(in the rows, 128 means zero)
Named moves (each a turn or a mirror), then the moves between two rows, first move first; the first pair answered:
N:
[120 102 134 136 157 155  94 120 163] => [109 124 145 127 125 142  84 142 173]
[117 149 131 123  95  97 147 140 111] => [133 113 115 131 151 117 162 108  98]
[124 130 133 126 120 123 139 118 124] => [122 127 127 131 123 120 139 116 116]
B:
[ 80 114 164 152 160 122 118 147 115] => [134 127 128 134 116 101 178  98  94]
[133 107 136 121 145 155 105 136 153] => [113 103 147 136 158 137 141 120 116]
[126 118 127 120 118 153 116  95 128] => [120 118 135 125 126 156 110 100 129]
[118  94 124 147 155 133 119 121 123] => [135 100 106 140 133 124 141 103 115]
X:
[117 112 149 153 139 115 138 110  91] => [119 129 145 146 114 102 147 115  90]
[124 120 137 115 123 146 104 141 156] => [127 126 135 116 104 137 111 144 158]
[115 183 140 118  53  83 157 144 128] => [ 98  86 144 157 209 155 103 135 127]
[123 122 124 130 166 126 121 136 141] => [128 155 125 120 117 105 138 138 141]
J:
[148 139 137 134 113 121 144 108 111] => [146 118 138 140 150 152 117 112 123]
[124 133 129 128  97 153 119 159 132] => [121 129 131 128  97 158 114 161 132]
[112 121 143 143 136 102 139  83 117] => [114 114 140 148 151 114 128  88 121]
S:
[ 92  90 164 145 165 117 127 127 100] => [ 95 124 163 138 117  87 155 125  85]
[136 118 122 140 146 141  94 149 138] => [152 122 106 133 121 116 148 111 106]
[123 130 121 130 135 130 119 128 137] => [129 130 121 132 129 123 135 113 126]
Now pairs of rows:
Each pair is 2 to 3 moves apart.
[129 109 129 147 137  74 205  85  61] => [112  68 145 162 221 154  93 142 130]
N then J
[169  97  65 100 133 183 103 128 138] => [119 118 105 110 117 169  67 187 155]
J then B
[156 117 116 151 142 114 176  88 117] => [159 158 123 134  90 118 119 140 175]
J then B then N
[106  85 146 161 167 150 130 126 121] => [142 145 118 121  64 129 136 137 157]
S then B
[101 120 144 152 173 154  89 147 144] => [141 130 117 128 140 167  87 144 175]
B then B then B
[174 117 104 123 116 162 132 142 162] => [126 126 136 140 108 113 193 131 101]
B then B then X
[162 149  97 106  85 136 123 138 169] => [172 121  88 116 122 127 170  87 125]
X then J then N
